[[105 127]
 [134 126]
 [106 121]
 [140 145]]
->
[[105 127]
 [134 126]
 [106 121]]

[[136 120 126 127]
 [149 102 134 110]
 [126 125 137 117]
 [144 107 134 113]]
->
[[136 120]
 [149 102]
 [126 125]]

[[127 126 148]
 [104 142 148]
 [132 124 102]]
->
[[127 126]
 [104 142]
 [132 124]]

[[111 101 139]
 [109 106 138]
 [139 143 115]
 [110 103 138]
 [134 129 125]]
->
[[111 101]
 [109 106]
 [139 143]]

[[125 123 135 144]
 [126 139 104 112]
 [119 126 135 122]]
->
[[125 123]
 [126 139]
 [119 126]]

[[120 105]
 [124 131]
 [116 119]
 [116 118]
 [119 125]]
->
[[120 105]
 [124 131]
 [116 119]]
---
[[126 121 141 123 128 118 113 110 117 147 120 148 128 122]
 [127 122 138 124 120 130 127 116 109 145 116 144 148 117]
 [138 137 118 121 140 140 147 137 119 118 124 115 105 126]
 [110 143 138 134 112 114 119 141 128 110 136 121 119 135]
 [107 136 123 130 128 105 120 126 137 153 136 127 130 121]]
->
[[122 128 148 120 147 117 110 113 118 128 123 141 121 126]
 [117 148 144 116 145 109 116 127 130 120 124 138 122 127]
 [126 105 115 124 118 119 137 147 140 140 121 118 137 138]
 [135 119 121 136 110 128 141 119 114 112 134 138 143 110]
 [121 130 127 136 153 137 126 120 105 128 130 123 136 107]]

[[124 126 103 127]
 [120 142 121 132]]
->
[[127 103 126 124]
 [132 121 142 120]]

[[126 126 122 128 121 118 122]
 [128 131 133 123 120 132 131]
 [140 129 132 131 131 113 128]
 [117 133 131 129 123  99 130]
 [131 128 123 129 115 130 133]
 [134 128 126 129 133 110 134]
 [123 126 126 126 136 136 127]
 [134 130 125 128 130 132 127]
 [127 125 130 127 134 121 122]]
->
[[122 118 121 128 122 126 126]
 [131 132 120 123 133 131 128]
 [128 113 131 131 132 129 140]
 [130  99 123 129 131 133 117]
 [133 130 115 129 123 128 131]
 [134 110 133 129 126 128 134]
 [127 136 136 126 126 126 123]
 [127 132 130 128 125 130 134]
 [122 121 134 127 130 125 127]]

[[150 113 151 146 114 102 108 117 112 149 103 101]
 [128 144 138 154 115 139 110 133 111 139 144 104]
 [138 119 138 156 101 136 102 145 102 137 155 105]
 [122 103 123 108 138 123 141 115 146 117 112 154]]
->
[[101 103 149 112 117 108 102 114 146 151 113 150]
 [104 144 139 111 133 110 139 115 154 138 144 128]
 [105 155 137 102 145 102 136 101 156 138 119 138]
 [154 112 117 146 115 141 123 138 108 123 103 122]]

[[136 157 118 119 136 102]
 [108 151 150 134 133 120]]
->
[[102 136 119 118 157 136]
 [120 133 134 150 151 108]]

[[135 157 136]
 [156 132 128]
 [128 131 154]
 [127 132 155]
 [155 132 128]
 [147 150 130]]
->
[[136 157 135]
 [128 132 156]
 [154 131 128]
 [155 132 127]
 [128 132 155]
 [130 150 147]]

[[116 125 128 113 113  98]
 [108 108 110 109 100 139]]
->
[[ 98 113 113 128 125 116]
 [139 100 109 110 108 108]]

[[112 104 121 146 119 124 139 118 142 146 109 116 108 122 113 112]
 [114 137 133 137 132 138 132 134 129 137 116 134 116 137 114 121]]
->
[[112 113 122 108 116 109 146 142 118 139 124 119 146 121 104 112]
 [121 114 137 116 134 116 137 129 134 132 138 132 137 133 137 114]]
---
[[128 151]
 [146 121]
 [140 105]]
->
[128 121]

[[118 121 122]
 [105 126 107]]
->
[118 126]

[[127 116]
 [114 129]
 [110 105]]
->
[127 129]

[[124 128]
 [151 137]]
->
[124 137]

[[128 103]
 [152 125]
 [109 115]
 [134 121]]
->
[128 125]

[[133 107 113]
 [114 156 128]]
->
[133 156]

[[118 129 122 127 118]
 [130 118 119 119 154]]
->
[118 118]

[[151 130 121 129 114]
 [151 130 122 126 142]]
->
[151 130]
---
[[126 113 130 142 131]
 [111 113 128 128 129]
 [106 113 141 128 129]
 [128 113 128 140 129]
 [127 113 136 140 129]
 [109 113 128 143 130]]
->
[[106 113 141 128 129]
 [109 113 128 143 130]
 [111 113 128 128 129]
 [126 113 130 142 131]
 [127 113 136 140 129]
 [128 113 128 140 129]]

[[122 112 128 101]
 [119 134 106 128]
 [133 130 128 125]]
->
[[119 134 106 128]
 [122 112 128 101]
 [133 130 128 125]]

[[133 121 121 125 125 121 130 103 145 128 128 126 121 119 119]
 [124 132 127 117 131 133 128 114 125 131 132 129 137 114 123]]
->
[[124 132 127 117 131 133 128 114 125 131 132 129 137 114 123]
 [133 121 121 125 125 121 130 103 145 128 128 126 121 119 119]]

[[134 138 130 115 124 118 123 107]
 [132 118 127 125 124 118 128 145]
 [107 114 130 121 137 141 125 122]]
->
[[107 114 130 121 137 141 125 122]
 [132 118 127 125 124 118 128 145]
 [134 138 130 115 124 118 123 107]]

[[107 128 137 123 150 122 130 131]
 [142 124 137 133 116 127 123 123]
 [146 127 131 129 121 125 127 127]
 [112 131 124 122 137 123 135 136]
 [133 127 136 125 137 125 126 127]]
->
[[107 128 137 123 150 122 130 131]
 [112 131 124 122 137 123 135 136]
 [133 127 136 125 137 125 126 127]
 [142 124 137 133 116 127 123 123]
 [146 127 131 129 121 125 127 127]]

[[158 139 133 132 125 101 139 149 123 131 151 107 140 113 139]
 [106 129 136 138 140 144 117 114 109 141 109 141 111 130 126]
 [147 123 133 134 133 121 121 116 126 130 118 123 113 125 127]]
->
[[106 129 136 138 140 144 117 114 109 141 109 141 111 130 126]
 [147 123 133 134 133 121 121 116 126 130 118 123 113 125 127]
 [158 139 133 132 125 101 139 149 123 131 151 107 140 113 139]]

[[137 138 117 128 110 130 129 138 128 125]
 [139 126 143 121 135 136 129 136 132 117]
 [121 138 132 107 127 127 135 133 134 145]
 [131 136 121 139 144 131 130 130 133 139]
 [138 129 127 120 123 140 133 110 137 129]
 [141 119 136 131 142 145 118 119 118 149]
 [125 123 118 127 131 121 125 130 127 144]
 [132 138 124 133 135 132 146 125 139 133]]
->
[[121 138 132 107 127 127 135 133 134 145]
 [125 123 118 127 131 121 125 130 127 144]
 [131 136 121 139 144 131 130 130 133 139]
 [132 138 124 133 135 132 146 125 139 133]
 [137 138 117 128 110 130 129 138 128 125]
 [138 129 127 120 123 140 133 110 137 129]
 [139 126 143 121 135 136 129 136 132 117]
 [141 119 136 131 142 145 118 119 118 149]]

[[133 143 145 142 119 119]
 [136 135 118 124 116 135]
 [129 127 112 105 132 127]
 [130 126 127 137 140 118]
 [120 143 139 125 127 130]]
->
[[120 143 139 125 127 130]
 [129 127 112 105 132 127]
 [130 126 127 137 140 118]
 [133 143 145 142 119 119]
 [136 135 118 124 116 135]]
---
[[ 99 135]
 [106 134]
 [152 102]
 [154 148]
 [116 146]
 [153 117]]
->
[[ 99]
 [106]
 [152]
 [154]
 [116]
 [153]]

[[135 136 126 136]
 [118 135 128 145]
 [146 123 124 131]
 [138 133 120 127]
 [100 144 132 135]
 [142 130 121 137]
 [142 125 124 129]
 [136 128 128 121]
 [126 134 131 138]]
->
[[135 126]
 [118 128]
 [146 124]
 [138 120]
 [100 132]
 [142 121]
 [142 124]
 [136 128]
 [126 131]]

[[148 120 143 152 122 110 116 129]
 [118 120 118 120 148 142 152 124]]
->
[[148 143 122 116]
 [118 118 148 152]]

[[103 125 122]
 [126 105 150]]
->
[[103 122]
 [126 150]]

[[124 108 139 147 139 133 146]
 [123 152 117 111 118 123 110]
 [119 109 128 129 134 114 132]
 [138 131 121 119 119 126 116]
 [130 154 122 115 115 126 117]
 [134 119 135 138 130 138 139]
 [129 105 132 150 138 131 142]
 [122 111 128 143 133 134 134]
 [144 121 138 121 128 137 136]
 [126 124 123 138 122 141 123]
 [137 113 144 123 144 132 145]]
->
[[124 139 139 146]
 [123 117 118 110]
 [119 128 134 132]
 [138 121 119 116]
 [130 122 115 117]
 [134 135 130 139]
 [129 132 138 142]
 [122 128 133 134]
 [144 138 128 136]
 [126 123 122 123]
 [137 144 144 145]]

[[128 119 129 126 109 130 121 119 146 124 131 131]
 [133 130 131 127 152 131 120 129 116 132 130 130]
 [136 117 136 141 107 137 120 119 143 127 145 146]
 [120 144 121 111 133 122 138 127 128 136 111 111]]
->
[[128 129 109 121 146 131]
 [133 131 152 120 116 130]
 [136 136 107 120 143 145]
 [120 121 133 138 128 111]]

[[131 126 130 135 133 136]
 [122 123 134 135 133 139]
 [128 136 128 131 130 125]
 [101 126 135 130 131 133]
 [111 134 132 135 132 134]
 [145 130 124 129 128 124]
 [121 129 131 136 134 137]
 [129 122 133 129 129 132]
 [107 138 131 134 133 129]
 [135 122 126 126 128 127]]
->
[[131 130 133]
 [122 134 133]
 [128 128 130]
 [101 135 131]
 [111 132 132]
 [145 124 128]
 [121 131 134]
 [129 133 129]
 [107 131 133]
 [135 126 128]]

[[133 103 128 129 125 119 120 132 127 127]
 [134 125 128 123 136 119 135 121 122 126]
 [122 121 126 112 132 125 126 124 121 120]
 [133 125 120 139 133 136 127 125 130 133]
 [147 126 146 138 117 148 123 141 143 155]]
->
[[133 128 125 120 127]
 [134 128 136 135 122]
 [122 126 132 126 121]
 [133 120 133 127 130]
 [147 146 117 123 143]]
